In the rows, 128 means zero.
First come named turns, each shown by rows before and after it. For each pair of rows after them, which turns, in which order, take the first row to the second? The first pair is done for you.
bafad:
[103 139 138 132 139 113 123 152 134  61 148 116 136 102 103 136] -> [132 155 111 125 160 135 144  64 122 120 134 135 114 117 166 149]
[132 134 143 114 145 121 140 129 145  85 157  99 134 108 108 127] -> [141 144 121 108 158 113 147  92 122  97 142 116 118 122 142 132]
[102 198 114 114 224  79 113  75  22 113 139 167 131 101 177 169] -> [115 157 191 143 177 206 115  95 155 200 199  84 185  57  94 168]
[127 141 129 140 147 151 118 126 138 148 159 138 152 104 125 133] -> [117 143 118 135 150 117 110 149 118 111 150 150 146 112 123 132]
zadu:
[124 154 100 115 162  83 119 105  99  79 122 162 111 146 168 134] -> [124 115 130 117 117 101 119 134 160  38 121 126 102 155 129 106]
[128 129 152 121 136 127 114 141 133 104 120 125 155 143 125 113] -> [130 129 143 126 128 132 116 150 137 129 124 132 160 141 125 113]
[122 107 150  93 114 139 138  87 156  99 133 100 109 137 142 140] -> [130  98 125 102  94 156 142 114 180 154 131 113 125 141 145 128]
zosin:
[136 124 124 107 100 121 159 114 154 100 102 111 125 156 108 112] -> [130 143  96 113 115 101 156 127 152 102 113 145 134 159 135 116]
[135 141  82 128 108 111 149 113 152 154 141 187 155 156 173 122] -> [139 148 129 119 130 151 151  56 142 174 154 147 150 133 155 145]
[117 113 154 145 127 137 144 147  84 147  91  93 129 126 116 133] -> [114 112 126 145 120 115 141 173  88 136  89 115 136 138 127 121]
Budid:
[158  88  96 137  91 148 149 131 139 171  89 134 116 154 142 102] -> [140  84 120 135  87 123 137 172 102 134  76 116 120 146  97 100]
[142 139 131 146 138 100 141  99 152 141 144 118 108  98 118 135] -> [148 131 121 143 131  97 144  95 146 142 125 119  99 107 128 132]
[122 101 115 120 116 159 108 142 129 139 118 145 121 141 138 108] -> [115  97 125 121 115 147 102 156 118 128 118 140 119 135 123 111]
[144 134  96 119 145 138 124 132 118 138 106 127 128 151 159 148] -> [135 136 106 118 141 123 118 151  98 127  99 118 127 147 138 150]

Each pair is two turns apart.
[142 114  97 130 106 127 140 144 156 161 112 160 131 148 164 116] -> [142 116 106 119 111 117 141 129 102 158  85 145 111 152 160 124]  zosin then Budid
[119  85 176 136  77 147 131 146 150 118 124  79 126 118  59 111] -> [104 122  97 141 101  84 122 196  71 152 100 155 144 130 101 111]  zadu then bafad
[102 139  91 116 194  81 111 134 136 158 176 144 125 116 146 169] -> [ 96 135 125 115 195  97 109 128 153 141 190 118 123 103 121 172]  bafad then zadu
[146 145  89 120 144 118 154  78 120 135 131 157 125 142 180 128] -> [145  97 119 121  96 137 159 110 186  93 131 119 117 150 136 103]  zadu then zadu
[115 152 138 143 161  94 120 170 151  90 169 167 157 118 138 123] -> [118 142 132 148 152 100 117 182 159 106 165 167 161 119 138 115]  zadu then zadu
[117 132 165 131 133 134 118 154 116 113 142 109 144 114  85 130] -> [132 139 152 114 140 134 134 102  78 118 111 108 111 134 118 135]  bafad then zosin
[120 160  77 132 158  76 128 142 121 106 143 195 140 129 180 128] -> [141 143 113 143 132 169 138 113 196 194 169 145 158 110 155 129]  Budid then bafad
[131 134 113 118 146 125 143  94 112 135 122 137 117 133 147 133] -> [126 112 145 117 127 136 138  99 142 103 129 106 113 128 119 127]  zadu then bafad
[140 122 149  96 118 127 133  81  53 158  81  77 108 152 106 159] -> [156  98 134 105  76 147 141 106 100 184  72  78 112 166 107 137]  zosin then bafad
[133 103 131 143  96 158 128 149 209 147 154 130 145 134 132 108] -> [134  84 123 127  70 130 130 174 162 127 103 120 118 161 119  91]  Budid then Budid
[131 127 115 171 104 180 178  99 220 161 141 132 121 135 169 133] -> [137 131  75 147 100 129 182  97 117 164  66 147  84 167 186 125]  Budid then zadu
[147  98 109 131  79 130 172 145 202 122 112 129 142 148 121  61] -> [144 129  66 123 110  86 169 135 137 120  93 174 136 161 162  74]  bafad then zadu
[116 161 126 114 190 136 145 132 131  90 186 145 137 112 128 147] -> [124 133 117 128 151 159 147 173 178 129 184 136 153 116 118 128]  zadu then zadu
[126 140  82 143 125 143 140 174 116 186  88 146 138 150 120 111] -> [131 147 120 136 138 175 142 127 106 203  99 113 134 131 104 128]  zosin then zosin
[143 114  73 158 107 136 132 212 132 196 131 163 166 136 139  96] -> [140 158 156 126 176 147 129  72  33 157 133 102 129  96 126 153]  zadu then zosin
[126 133 127 115 140 124 143  96 121 114 124 128 109 139 146 139] -> [128 115 132 117 120 127 144 116 143  97 119 119 111 143 133 127]  zadu then bafad
[116 165 131 154 152  92 113 170 137 163 174 177 175 102 133 140] -> [146 150 164 141 146 156 135  75 148 204 161 124 144 107 140 148]  Budid then zosin
[123 115 131 107 121  99 113 110  67 105  85 102  99 149 128 117] -> [111 103 155 114 108 109 107 144  93 100 102  84 114 136  93 115]  bafad then bafad
[135 120 115 141 122  90 120 126  49 122  86 130  91 130 126 126] -> [141 145 142 151 155 143 124  79  76 177 129 126 114  99 128 154]  Budid then bafad
[120 146 173 135 129 133 139 128 122  86 140 115 110 121 119 127] -> [126 141 130 151 106 137 136 175 155 127 145 145 128 131 131 113]  zadu then zosin
[107 104 146 115  97  93 122 163 130  48 108 120 109 149 115 105] -> [118 142  81 130 126  93 122 167  89 175 102 177 140 147 161 118]  zadu then zadu
[132 114 111 145 131 144 110 148 195 102 173 182 152 129 156 113] -> [136 138 155 136 163 181 114  71 156 134 176 145 142 101 148 149]  zadu then zosin
[105 182 149 129 150 119 104 188  65 129 161 109 156  93  75 155] -> [100 166 144 131 130 105 101 216  93 103 159 112 154 106  72 140]  zadu then zosin
[118 133 159 124 151  83 118 165  94  72 101 136 100 105  96 152] -> [134 122 113 145 122 108 123 213 129 174 100 158 132 110 105 136]  zadu then zadu
[133 139 122 109 151 122 135  72 125 101 130 139 107 125 152 139] -> [133 113 155 108 120 139 135  95 145  94 126  97 104 120 107 135]  zosin then bafad
[124 123 120 138 115  77 133 178 152  71 115 147 136 141 127 133] -> [134 154 133 150 151 136 138 117 176 150 164 143 163 108 147 167]  zosin then bafad
[120 116 109 121  96 109 134 152 144  74  90 137 114 168 119 123] -> [110 153  92 124 145  93 123 139 120  84 112 172 134 150 145 140]  zosin then Budid
[151 114 120 132 105 144 128 101 152 143 110 112 104 145 138 130] -> [143 123 109 129 112 119 129 102 129 119 102 126  97 155 149 130]  bafad then bafad
[117 138 117 137 137  99 123 167 127 109 128 155 149 127 136 129] -> [114 130 132 145 128 127 124 173 155 129 141 139 160 120 122 131]  bafad then bafad
[160 112  71 146  90 158 136 162 174 216 136 159 149 146 145 120] -> [131 138 155 106 153 103 130  67 105  22 143 114  86 137 131 149]  zadu then zadu
[108  90 148 130 123 149 152 127 205 102 197 127 147 118 112 128] -> [136  87  73 124 108 135 170 122 159 182 136 168 128 156 167 115]  zadu then Budid
[134 106 117 108 105 111 116 124 132  90 103 143 107 130 127 100] -> [135 109 114 110 119 107 115 115 145  82 120 150 114 123 139 111]  zosin then zadu
[138 125 140 160 115 123 117 157 158 108 135 129 120 128 110  95] -> [146 140 114 154 133 105 123 127 132 107 125 158 104 142 153 100]  Budid then bafad
[127 148  67 137 157  95 138 161 102 158 133 184 170 136 177 104] -> [141 108 185 118 120 173 145  97 106 165 110  51 135 113  87 114]  zosin then zosin
[134 151 136 142 142 183 130 115 146 196 158 122 158 103 135 159] -> [126  99 115 144  75 149 133 200 171 151 116 120 145 136 109 116]  zosin then zosin
[102 176 147 137 159 107 146 115 118 123 123 163 112 108 133 130] -> [122 159 142 141 135 143 159  94 153 169 114 152 107 121 143 122]  bafad then Budid
[150 122 171 126 142 139 148 117 183  81 112  99  83 141 153 130] -> [139 122 136 137 124  97 137 197 165  82 100 132 100 153 148 115]  zadu then bafad
[110 147 122 112 145  92 117 119  93  82 134 158 108 147 161 116] -> [131 104 153 126  90 169 127 120 178 142 145 106 115 141 124 101]  bafad then zosin
[105 128 121 131 112 104 116 130 113  70 114 146 112 135 125 130] -> [108 141  96 147 124 109 114 133 134 115 139 177 136 129 153 132]  zadu then zosin
[160 102 138 125 115 175 152  63 167 143 116 105 103 138 143 109] -> [158 123 128 122 142 162 151  42 133 151 115 121 103 137 162 124]  zadu then zadu
[112 168 153 126 151 146 102 126 141 112 133 125 152  93 135 146] -> [131 150 135 126 131 168 114 105 176 134 123 130 139 114 158 133]  zadu then Budid
[136 100 143 118 118 111 120 101 100 133  98 112 103 131 100 148] -> [127  97 156 129 112 123 113 129 126 138 118 106 121 118  75 146]  zadu then Budid
[113 140 112 127 149 123 127 111 114 158 137 154 140 117 162 142] -> [104 138 114 125 149  99 121 137 103 128 132 157 142 116 153 140]  bafad then bafad
